In the data rows, the value 128 means zero.
Two rows play each game, the first against the second. How much does the first row win by? 15 is about a draw, 30 a big win and 0 a big loss. Wins can go round in a circle: one row can beat a second, the second a third and the third the first. Each row has two weighted sums of its numbers, A and B, taken from their middle values. A row wins by its A times the other's B, less its B times the other's A.
[128,114,72,109,119,99,165,167,126,190,124,110,116,178,126,130,132,96,174,115,170,108]
[92,105,140,189,143,87,120,147,101,65,132,99,116,115,186,104,135,170,22,172,94,147] ~ 13
[153,152,154,88,113,166,115,76,141,166,107,125,118,120,112,113,103,94,158,114,146,119]
[158,138,137,97,147,138,101,89,86,177,85,101,135,98,138,104,136,131,108,180,140,111] ~ 23
[52,109,146,202,98,31,149,172,129,107,90,180,70,240,212,130,164,205,86,181,130,117]
[160,126,171,177,107,159,80,109,146,117,144,108,116,80,99,144,116,87,102,117,146,97] ~ 25
[150,129,172,151,117,137,90,102,157,132,139,144,97,115,141,133,110,99,143,93,164,95]
[102,127,88,95,163,164,163,109,61,139,80,119,195,182,137,149,183,125,145,188,83,144] ~ 7
[141,87,109,90,148,168,166,146,94,77,144,106,188,53,93,134,129,134,104,139,40,141]
[52,225,123,94,143,66,119,154,179,108,183,109,186,63,31,76,105,192,166,99,72,113] ~ 15
[188,144,171,53,174,215,119,33,94,177,74,42,129,81,133,130,113,128,119,189,112,166]
[89,168,172,173,128,82,112,153,127,81,149,117,144,83,98,109,124,172,135,130,144,103] ~ 14
[140,73,102,198,83,124,155,207,189,16,176,187,138,131,101,154,91,125,112,92,60,165]
[51,113,101,147,153,99,145,105,72,91,120,91,158,137,191,111,134,162,21,175,87,147] ~ 17
[131,133,119,88,146,151,131,107,138,165,115,127,131,150,137,124,128,112,162,125,125,132]
[73,115,122,177,117,89,149,154,128,98,141,177,140,162,191,132,181,213,112,161,111,154] ~ 19
[154,137,137,137,106,112,128,141,176,145,150,147,78,140,131,147,137,79,167,65,190,110]
[157,154,122,51,135,180,144,56,115,189,78,91,132,126,93,115,98,79,163,94,131,121] ~ 14
[39,117,129,178,130,41,159,152,156,100,111,174,85,201,194,113,184,176,132,113,150,77]
[188,81,145,124,141,177,132,104,100,129,96,92,104,117,170,158,119,90,109,163,125,158] ~ 16
[133,126,96,120,134,158,102,102,99,153,127,112,132,143,116,108,112,109,125,115,123,127]
[151,127,129,138,159,149,124,127,121,134,137,112,130,109,130,146,129,135,115,159,108,158] ~ 17
[85,179,136,116,110,99,98,112,146,99,158,127,145,97,95,86,126,178,121,139,139,121]
[106,87,38,62,169,141,197,179,52,194,102,106,187,171,131,149,141,180,144,207,84,167] ~ 22
[137,114,121,98,121,148,135,101,139,153,116,120,97,141,131,143,116,102,158,95,150,129]
[167,147,148,146,100,116,109,129,177,144,167,150,89,128,120,134,119,79,165,89,180,123] ~ 11
[141,113,96,155,91,115,110,175,127,100,155,170,163,114,85,150,144,137,128,149,100,143]
[137,131,185,143,121,129,113,126,153,141,140,150,117,114,137,141,121,100,163,102,174,97] ~ 14
[235,40,104,94,179,187,140,182,83,165,212,55,175,57,119,164,101,84,144,164,95,221]
[96,46,40,174,116,115,188,240,167,0,146,189,180,123,121,155,105,147,54,98,0,148] ~ 14
[135,107,102,109,176,149,146,159,120,144,152,63,147,96,131,131,110,157,109,165,76,183]
[168,143,195,121,133,172,75,49,109,144,82,118,96,117,141,126,136,99,137,134,172,92] ~ 12
[84,132,121,142,135,97,154,115,143,110,123,161,101,147,179,120,158,122,116,89,157,98]
[181,147,140,132,108,131,115,130,155,148,135,140,87,109,122,132,131,93,187,90,180,109] ~ 15
[116,133,108,90,176,126,121,134,27,213,91,104,187,199,138,144,161,163,129,201,144,104]
[159,134,192,166,107,118,113,133,167,129,158,162,93,121,117,160,119,102,160,101,173,103] ~ 19
[114,118,46,91,125,150,161,135,84,124,92,132,177,134,107,124,127,162,113,170,51,178]
[108,133,130,105,153,132,176,75,154,145,90,144,99,137,194,121,150,131,119,89,133,101] ~ 16
[126,131,174,181,96,94,100,125,180,110,143,160,58,139,165,135,152,100,116,93,175,71]
[133,145,95,146,95,120,139,145,168,124,89,172,113,138,109,149,148,127,147,118,113,96] ~ 7
[186,135,179,147,138,145,81,98,119,101,114,60,91,41,110,112,103,51,108,127,161,130]
[154,124,150,99,125,160,134,97,168,156,114,143,93,127,134,130,115,91,174,80,166,98] ~ 15
[15,222,139,66,126,112,107,81,144,139,82,123,173,124,69,70,121,186,122,80,104,34]
[189,140,159,113,105,140,109,77,162,168,94,131,54,135,154,138,131,78,174,111,220,108] ~ 23
[150,121,156,158,119,130,110,125,121,123,138,119,111,109,124,134,103,103,115,120,153,107]
[175,97,154,138,139,166,131,122,73,143,119,114,134,135,159,165,140,105,100,178,125,161] ~ 11
[97,101,116,138,165,101,149,168,81,126,141,87,174,137,134,130,108,158,77,161,97,127]
[116,90,164,153,158,121,146,136,123,97,119,161,135,137,169,127,204,167,115,171,108,112] ~ 19
[157,59,119,106,125,150,166,123,95,174,102,139,129,196,176,134,152,97,139,138,138,128]
[100,193,115,93,113,99,132,92,147,145,133,147,118,103,88,107,125,168,201,107,165,131] ~ 9
[67,31,104,134,120,68,178,201,91,150,166,156,159,205,175,103,133,164,70,112,115,89]
[86,127,106,147,117,105,150,109,143,116,90,147,82,132,194,89,166,185,126,150,116,163] ~ 18
[77,117,174,216,134,52,130,166,201,80,94,169,22,201,223,130,140,154,66,104,158,95]
[142,136,123,100,143,167,130,99,114,166,103,116,141,139,141,145,125,122,139,124,136,131] ~ 19
[95,125,148,177,141,92,113,152,138,97,148,148,109,130,168,117,145,137,111,125,150,99]
[140,99,161,110,139,127,147,155,154,139,154,125,120,135,121,145,136,136,153,132,126,143] ~ 18
[144,133,92,75,137,154,123,106,104,176,112,121,131,150,138,155,128,100,148,130,125,131]
[168,165,119,85,170,190,126,88,104,122,94,71,156,83,109,164,137,135,131,197,87,203] ~ 20
[113,193,211,154,142,90,62,116,92,110,166,88,171,64,73,95,110,210,93,191,142,124]
[109,127,68,109,155,135,156,128,67,157,85,120,158,167,138,144,149,136,133,172,117,126] ~ 16
[136,141,145,153,137,130,123,133,143,129,132,130,116,103,133,154,128,95,153,117,139,140]
[143,128,189,132,149,163,109,69,131,147,99,119,99,126,144,112,141,79,113,124,165,73] ~ 20
[138,94,63,123,123,147,156,147,129,96,108,147,121,124,123,146,128,103,129,137,78,119]
[94,145,134,171,117,59,105,100,181,122,66,120,6,208,227,77,128,114,44,90,182,107] ~ 28
[167,148,127,79,134,164,144,69,174,191,84,151,67,154,145,141,122,64,181,71,185,100]
[169,141,150,109,131,168,126,74,151,145,97,107,80,85,119,143,110,84,175,106,140,133] ~ 16
[143,130,156,112,114,133,128,94,148,150,113,134,86,156,139,140,129,88,133,89,162,89]
[169,139,123,70,117,162,154,86,149,172,115,136,93,132,130,126,118,109,182,90,167,128] ~ 16
[87,89,123,133,207,122,126,135,76,94,108,88,143,107,188,126,118,197,27,199,72,155]
[16,208,178,87,135,69,134,99,181,142,144,131,157,105,51,45,103,168,160,44,110,69] ~ 10
[145,76,94,197,86,94,160,223,205,55,205,162,112,81,105,110,71,75,119,44,86,151]
[154,126,140,100,114,147,149,79,108,158,99,132,95,123,150,129,150,98,134,110,141,115] ~ 9
[81,102,133,163,124,91,150,204,79,133,150,153,176,201,122,126,177,167,114,165,118,118]
[163,97,158,147,135,127,124,143,125,129,138,103,117,109,114,137,118,122,118,130,140,138] ~ 9
[131,148,98,151,128,129,105,141,132,150,164,132,108,132,118,137,134,102,178,114,157,148]
[130,116,91,85,167,178,163,96,83,138,120,86,166,108,110,92,117,135,103,155,65,172] ~ 18
[126,130,110,105,115,148,125,94,129,151,117,140,115,152,136,144,128,84,151,94,161,110]
[0,247,118,85,168,48,154,125,153,91,145,134,201,98,87,74,128,230,139,81,94,77] ~ 15
[162,82,158,137,161,159,107,158,94,102,133,119,150,117,132,165,121,166,104,176,105,158]
[151,142,145,144,112,154,82,59,147,138,95,143,69,132,153,111,124,41,133,57,194,52] ~ 2
[90,135,168,226,104,35,86,137,202,81,115,175,0,171,236,103,137,122,68,80,201,76]
[118,138,126,122,131,104,154,142,131,171,112,147,108,201,112,159,159,115,182,121,158,95] ~ 25
[103,88,55,167,107,140,165,150,142,18,123,144,143,117,124,116,72,109,58,104,30,164]
[166,153,191,144,130,147,123,118,131,96,114,92,102,110,85,153,140,112,140,154,152,107] ~ 7
[114,81,44,95,90,172,180,118,171,78,170,160,167,85,57,125,100,67,173,24,95,122]
[151,138,78,53,141,135,174,96,163,203,101,121,87,129,154,138,137,76,204,80,176,125] ~ 25
[155,115,147,99,110,139,154,112,165,156,119,124,82,119,125,146,136,85,159,85,169,114]
[142,125,121,171,108,146,105,158,156,79,122,176,135,118,109,150,169,119,140,123,118,111] ~ 13
[83,129,111,93,126,119,159,100,156,122,94,162,83,160,201,130,170,113,150,94,165,103]
[143,134,127,134,147,147,116,124,142,148,129,129,114,122,142,141,139,92,156,111,152,117] ~ 15
[137,142,136,79,97,151,134,73,152,169,96,149,95,136,139,139,134,69,172,82,178,102]
[184,74,107,119,144,169,137,109,96,142,127,97,115,121,175,145,105,92,107,170,116,203] ~ 17
[150,156,164,171,88,114,98,148,176,149,192,151,80,124,89,147,138,95,203,92,181,114]
[132,121,104,115,134,160,126,129,98,140,125,114,177,130,117,128,137,134,108,172,98,143] ~ 19
[184,134,121,83,131,167,127,118,129,159,153,95,149,86,100,149,106,107,162,130,122,136]
[158,122,117,101,147,157,137,99,91,150,102,89,121,121,137,116,122,106,126,131,122,145] ~ 16
[122,121,153,159,104,110,123,99,170,95,121,164,67,134,183,100,155,79,115,57,187,52]
[95,56,37,86,130,97,192,182,66,198,131,164,182,212,169,101,143,147,129,135,114,126] ~ 25
[151,123,141,133,104,120,118,133,157,153,159,136,96,157,107,149,134,91,162,78,175,121]
[142,142,104,64,117,163,113,74,134,186,112,139,133,140,129,122,101,83,168,83,173,135] ~ 13
[142,104,175,137,141,157,106,108,103,120,108,98,119,128,135,135,117,120,93,154,111,123]
[82,212,164,147,99,72,85,100,179,93,148,162,138,75,82,71,138,197,157,130,121,96] ~ 17
[140,145,176,129,88,146,113,78,178,134,109,154,77,137,122,143,137,95,162,69,182,87]
[118,134,135,181,128,82,134,167,134,136,160,125,124,161,114,149,148,93,146,105,177,67] ~ 18
[36,210,76,131,88,53,82,118,171,66,116,188,132,90,62,70,127,187,148,105,101,98]
[142,173,72,65,130,142,138,103,68,168,126,104,206,56,52,86,102,176,152,192,94,182] ~ 19
[36,216,172,122,115,39,103,167,207,87,206,138,177,94,37,91,116,192,137,45,121,53]
[63,164,138,134,164,102,111,107,101,66,142,65,177,39,95,61,68,204,48,165,63,150] ~ 19
[137,123,139,141,129,144,109,140,135,133,153,120,120,131,111,137,142,99,151,121,148,126]
[138,121,106,137,134,147,129,152,119,147,145,107,164,120,101,141,146,143,150,172,94,159] ~ 15
[35,175,139,201,118,0,134,193,193,97,175,159,84,158,166,91,131,234,136,137,149,148]
[125,114,86,48,140,183,171,46,129,192,54,120,117,161,151,132,131,109,144,109,123,115] ~ 14
[155,107,156,122,139,150,111,118,97,117,108,102,151,99,140,132,120,134,96,172,121,139]
[155,114,131,119,115,135,115,99,150,168,141,125,89,148,121,137,129,75,184,89,175,121] ~ 17
[123,133,101,114,163,173,89,94,14,133,105,42,193,73,141,73,79,121,49,168,77,165]
[145,144,144,131,136,165,98,94,116,138,119,142,139,137,122,142,125,121,133,147,127,136] ~ 15
[124,139,144,107,119,121,149,92,99,190,89,124,98,188,137,131,159,101,168,115,189,70]
[108,135,136,133,112,93,172,152,151,163,135,131,113,172,115,135,152,108,174,97,165,96] ~ 16
[132,132,91,83,140,171,156,114,88,168,117,113,156,145,118,130,136,132,143,162,96,168]
[42,234,147,116,145,75,111,156,180,75,177,93,193,82,36,81,125,208,134,88,98,93] ~ 16
[157,128,135,104,146,153,114,106,113,178,102,92,117,98,147,133,131,109,158,136,175,122]
[127,131,108,111,113,119,161,122,129,174,103,126,95,193,128,131,139,101,158,110,158,77] ~ 12
[107,119,126,108,135,153,127,108,135,143,114,120,123,124,127,133,110,122,116,110,136,130]
[143,94,100,84,159,171,138,91,84,154,112,99,157,108,150,125,120,133,92,162,101,170] ~ 15
[148,116,121,121,154,162,124,115,74,124,118,91,156,111,132,135,114,156,92,181,90,174]
[132,121,99,81,116,150,170,118,150,128,85,143,114,146,122,151,137,110,145,105,124,130] ~ 17
[143,98,162,178,134,126,81,145,101,83,176,96,132,96,123,118,104,130,90,147,109,146]
[153,78,128,126,168,74,139,216,82,185,158,64,162,139,131,147,161,172,116,230,141,142] ~ 16
[92,99,138,211,130,86,126,155,163,85,133,167,57,173,220,142,165,131,113,107,157,113]
[102,197,152,96,102,91,132,102,156,128,143,160,110,111,91,109,126,183,187,124,161,138] ~ 16
[164,136,152,103,116,200,112,53,110,135,72,127,142,132,139,126,152,111,134,146,109,138]
[145,132,89,78,137,162,158,109,126,181,111,118,130,134,144,139,144,103,165,137,137,158] ~ 8
[143,142,141,146,129,151,91,122,83,119,146,122,142,108,121,129,141,121,110,177,113,147]
[165,119,106,71,136,197,134,95,79,152,169,78,192,52,93,98,102,84,125,139,76,144] ~ 20
[164,147,127,118,129,164,119,107,124,137,116,143,136,125,111,148,140,113,164,135,135,133]
[156,131,89,50,113,165,147,86,122,206,99,137,118,154,135,137,117,97,186,112,153,151] ~ 12
[140,145,110,175,148,166,92,124,62,120,128,102,177,97,109,130,140,124,91,189,96,141]
[55,126,62,111,177,102,158,145,113,138,62,141,87,195,255,118,130,200,58,173,70,175] ~ 4
[150,129,139,123,138,156,121,134,126,139,125,121,153,122,110,154,138,137,130,161,120,152]
[192,128,112,98,125,180,93,101,115,151,120,107,130,99,103,131,110,70,151,118,145,116] ~ 20
[75,142,154,177,118,113,100,143,166,87,162,157,107,166,143,128,170,149,123,113,155,101]
[102,187,139,97,103,110,123,70,143,148,104,156,101,123,111,91,109,148,173,117,167,117] ~ 15
[167,145,135,120,110,135,138,115,168,165,136,136,105,129,129,155,140,83,170,81,171,128]
[152,128,125,105,127,149,140,116,144,163,123,129,128,143,128,144,132,106,161,111,145,124] ~ 15
[146,107,97,110,164,159,130,115,88,142,131,52,170,92,121,114,95,138,76,179,78,192]
[97,114,186,212,123,64,131,159,170,44,87,168,61,188,238,145,136,194,54,149,135,127] ~ 16
[139,142,109,98,134,184,119,56,93,165,72,131,131,114,155,106,115,92,118,113,154,100]
[51,53,61,126,126,70,174,209,72,167,174,132,183,210,159,93,128,171,85,133,93,132] ~ 17
[83,21,91,166,121,63,168,227,50,142,170,142,172,189,171,100,121,152,63,138,93,112]
[141,147,98,120,129,148,126,141,116,164,143,118,148,111,113,144,132,136,161,146,131,169] ~ 21
[122,141,165,134,136,166,84,93,99,131,107,129,150,96,143,123,99,109,115,133,139,107]
[205,155,129,152,94,160,77,141,164,94,194,163,141,36,67,148,111,71,152,102,124,154] ~ 17
[112,194,163,115,110,109,95,66,198,119,146,141,92,79,106,111,90,138,179,77,174,113]
[45,65,109,217,121,8,151,242,138,113,179,195,119,200,210,105,173,167,77,109,164,67] ~ 17
[53,89,72,81,162,132,206,181,55,158,87,144,209,239,132,155,178,181,123,172,87,111]
[110,85,80,140,104,140,166,172,161,43,145,178,131,138,105,164,94,113,123,81,57,165] ~ 15
[88,142,175,127,131,159,102,26,105,132,77,110,109,176,174,120,155,94,64,111,144,59]
[94,182,166,148,115,90,104,133,141,81,157,129,144,121,66,92,121,189,132,127,123,105] ~ 13
[145,147,180,187,113,123,63,125,115,104,160,126,104,100,122,124,113,90,114,130,166,94]
[78,203,124,123,94,66,90,133,149,99,174,141,154,87,51,86,126,212,153,132,115,136] ~ 19
[160,139,148,139,118,141,96,106,134,129,133,151,101,99,123,120,132,93,156,112,167,89]
[136,162,85,96,93,139,119,127,129,102,125,164,197,115,25,138,120,167,174,152,95,136] ~ 9
[145,120,105,113,90,132,147,152,153,123,91,182,109,128,118,139,122,134,148,106,121,126]
[126,95,103,185,89,87,125,94,147,120,58,188,0,229,255,133,139,143,106,150,193,179] ~ 15
[85,184,130,100,100,85,101,87,139,110,132,143,133,92,106,73,109,151,164,106,166,125]
[70,218,134,87,137,81,130,137,138,114,155,116,197,47,16,100,117,208,159,125,71,129] ~ 22
[147,158,116,171,116,168,55,107,76,126,134,98,166,95,113,100,119,101,96,148,131,118]
[159,153,139,96,117,145,142,116,152,167,71,121,90,129,126,89,136,86,219,84,204,87] ~ 22
[164,162,154,72,152,188,140,73,131,132,70,98,107,101,108,147,103,113,154,134,132,137]
[172,125,147,72,96,164,125,80,161,158,78,148,77,192,139,145,122,88,148,83,176,80] ~ 14
[153,128,120,104,116,159,125,80,133,176,107,128,98,150,126,116,131,89,153,100,154,117]
[123,135,164,161,115,112,109,93,161,101,106,167,93,126,174,102,156,118,138,93,165,80] ~ 15
[153,144,121,148,141,147,118,155,134,138,150,120,145,100,124,153,145,118,148,142,131,141]
[139,131,107,90,129,160,131,102,114,152,101,111,117,140,143,131,122,114,132,118,130,134] ~ 13
[130,69,96,151,98,132,156,163,166,4,168,166,163,124,137,136,116,76,96,72,47,205]
[130,141,120,167,94,145,99,133,118,78,96,158,140,77,96,140,123,138,87,156,92,108] ~ 26
[148,112,121,108,133,173,137,122,118,138,119,126,150,143,131,102,128,122,153,124,127,165]
[98,151,114,193,146,103,93,158,122,111,185,135,132,122,159,116,155,137,138,132,164,107] ~ 12
[112,94,119,207,82,83,178,192,169,3,132,206,81,100,165,123,114,120,68,101,83,132]
[104,144,154,165,141,112,129,102,166,100,115,179,80,131,197,124,175,104,128,97,177,73] ~ 17
[79,180,127,97,152,101,122,101,90,117,110,85,183,77,79,76,116,206,83,163,78,149]
[132,143,119,140,148,169,117,118,91,131,118,111,167,109,118,137,127,131,116,169,110,144] ~ 17
[187,129,171,139,103,119,120,117,180,130,125,133,65,118,139,133,127,74,156,75,180,90]
[100,120,171,204,133,79,117,170,150,83,184,143,112,100,159,115,158,142,107,118,137,147] ~ 16
[79,91,77,110,101,86,164,156,74,184,164,170,147,198,143,92,156,103,143,78,171,58]
[138,123,170,126,133,161,114,84,83,112,107,93,146,141,120,116,101,144,60,163,90,150] ~ 15
[170,119,133,151,129,155,106,131,137,136,147,148,116,140,139,153,151,94,156,136,156,148]
[81,198,123,97,111,130,123,56,146,147,91,135,129,123,97,93,111,165,173,129,145,109] ~ 17
[162,158,102,103,159,147,121,107,96,141,147,38,160,66,100,130,135,136,131,211,85,224]
[135,123,99,71,126,164,145,94,113,172,89,117,127,142,147,144,130,104,152,129,132,133] ~ 15
[72,150,120,197,137,76,120,141,152,113,80,158,58,189,240,109,146,164,75,154,120,146]
[160,125,129,123,115,137,141,127,135,163,139,121,122,97,119,130,134,123,156,151,132,162] ~ 16
[165,97,190,150,147,124,113,130,115,102,134,76,124,97,133,120,93,132,54,141,106,133]
[144,146,140,103,97,140,153,76,168,153,83,141,56,178,147,140,153,64,151,60,191,76] ~ 9
[0,221,184,169,127,12,113,151,208,54,195,161,159,74,66,60,134,216,129,68,111,60]
[139,118,109,70,155,166,136,101,100,160,97,90,136,136,135,138,120,117,115,125,113,155] ~ 18
[93,205,122,144,111,88,104,119,148,116,177,147,120,115,77,95,115,169,163,118,160,141]
[176,128,91,96,114,158,164,100,153,187,108,94,117,153,119,171,154,75,184,104,144,132] ~ 19
[38,155,83,143,84,68,187,168,176,10,162,161,143,118,58,93,99,147,118,51,54,142]
[116,120,142,110,110,110,167,144,136,156,98,132,112,190,132,164,141,122,159,116,153,102] ~ 11
[162,146,122,77,151,175,122,56,86,183,86,112,113,137,146,127,134,100,142,126,162,118]
[0,216,139,71,167,85,140,121,145,102,142,121,225,107,51,95,119,228,117,116,60,100] ~ 18
[146,134,110,132,128,129,129,146,165,145,153,134,119,133,124,154,145,115,161,112,147,144]
[134,126,152,178,136,132,92,152,122,105,178,115,143,109,93,135,142,134,102,157,115,137] ~ 16
[90,122,167,218,114,57,87,175,150,70,124,159,85,202,210,128,133,189,37,140,151,107]
[130,111,107,104,151,170,131,122,85,134,112,104,179,138,117,147,146,152,93,188,70,145] ~ 13
[147,174,138,166,29,76,136,220,255,86,200,135,84,94,96,224,152,106,211,9,242,84]
[158,127,83,98,165,159,132,116,88,158,110,120,166,120,126,141,138,130,156,188,112,169] ~ 7
[115,74,126,173,141,93,149,184,62,122,136,95,167,148,136,142,131,153,75,189,93,123]
[180,125,115,93,118,143,144,123,117,160,129,134,117,137,142,142,135,97,164,117,173,131] ~ 13
[97,177,90,155,109,107,135,153,78,194,143,123,149,158,135,131,175,140,108,128,191,107]
[196,121,156,110,149,168,122,118,116,135,95,109,140,117,101,140,143,145,133,191,95,167] ~ 14
[150,102,82,114,169,150,133,137,76,133,144,81,182,82,126,129,100,154,93,189,66,199]
[127,155,79,91,170,194,129,62,55,149,73,105,165,116,135,117,135,134,105,183,89,161] ~ 20
[110,125,158,221,114,98,98,168,129,23,164,136,132,117,124,119,114,123,49,113,93,94]
[103,180,87,80,109,122,124,74,143,163,107,128,121,127,104,93,107,108,168,76,164,108] ~ 27
[72,91,70,45,132,92,188,153,66,255,99,129,170,240,143,124,180,178,163,171,158,98]
[153,158,150,146,106,144,106,103,149,163,133,139,88,122,124,113,118,64,147,107,154,98] ~ 16
[170,120,169,184,123,106,99,149,149,123,159,131,95,104,126,142,121,71,128,114,176,85]
[154,120,99,105,135,148,120,139,112,150,149,112,148,120,93,133,115,112,161,136,127,139] ~ 23
[193,162,232,226,149,145,67,134,191,90,178,93,80,73,97,145,122,99,132,150,152,117]
[22,211,102,105,131,45,138,136,128,143,122,128,167,166,71,82,155,219,162,159,103,117] ~ 14
[92,152,166,109,129,144,145,84,230,168,134,118,56,138,121,117,133,94,208,52,159,120]
[90,79,74,174,104,116,194,213,145,26,122,185,139,170,111,151,115,121,111,97,42,136] ~ 16
[95,159,171,144,108,70,106,141,100,64,179,101,172,40,79,78,75,214,96,157,101,163]
[138,130,171,143,167,167,117,123,123,111,120,97,126,123,113,140,145,111,114,147,112,121] ~ 18
[117,122,145,167,125,93,148,187,131,140,151,134,141,177,105,163,167,136,150,151,129,102]
[137,131,121,128,112,152,134,134,154,153,135,128,120,157,110,179,145,96,168,102,157,106] ~ 17
[92,63,113,179,109,58,149,227,118,135,177,162,138,213,153,109,150,170,104,121,124,89]
[155,87,100,116,117,139,151,130,147,185,120,149,117,189,153,142,115,61,149,62,184,109] ~ 13
[181,158,158,123,117,176,105,75,158,132,106,120,70,95,113,144,132,80,174,112,170,120]
[103,223,140,102,89,116,76,42,130,108,106,171,108,126,104,73,134,144,143,107,166,110] ~ 17
[147,127,157,88,115,160,147,74,170,163,85,147,72,173,145,142,136,74,157,66,184,79]
[94,106,174,132,152,154,110,86,88,93,99,82,129,119,140,94,97,107,52,109,106,95] ~ 17
[104,120,113,108,168,114,114,132,32,181,116,86,171,176,143,134,160,170,88,208,133,104]
[173,154,148,122,98,131,108,105,211,152,147,162,56,137,142,135,126,57,195,45,211,83] ~ 7
[128,113,148,113,105,135,139,112,134,154,133,125,122,131,108,120,111,111,128,122,142,144]
[111,145,178,136,161,132,119,112,115,99,99,80,132,54,151,117,114,159,67,180,95,168] ~ 14
[154,128,148,152,111,106,112,130,171,128,180,129,98,131,110,130,127,94,158,87,162,132]
[150,135,132,104,136,161,135,102,127,153,82,122,129,121,137,132,138,87,156,119,150,120] ~ 14
[0,255,192,128,123,0,112,171,194,50,201,152,204,48,0,58,103,255,164,117,97,67]
[136,98,103,96,166,169,137,116,67,135,112,81,191,111,145,125,130,172,81,203,51,194] ~ 15
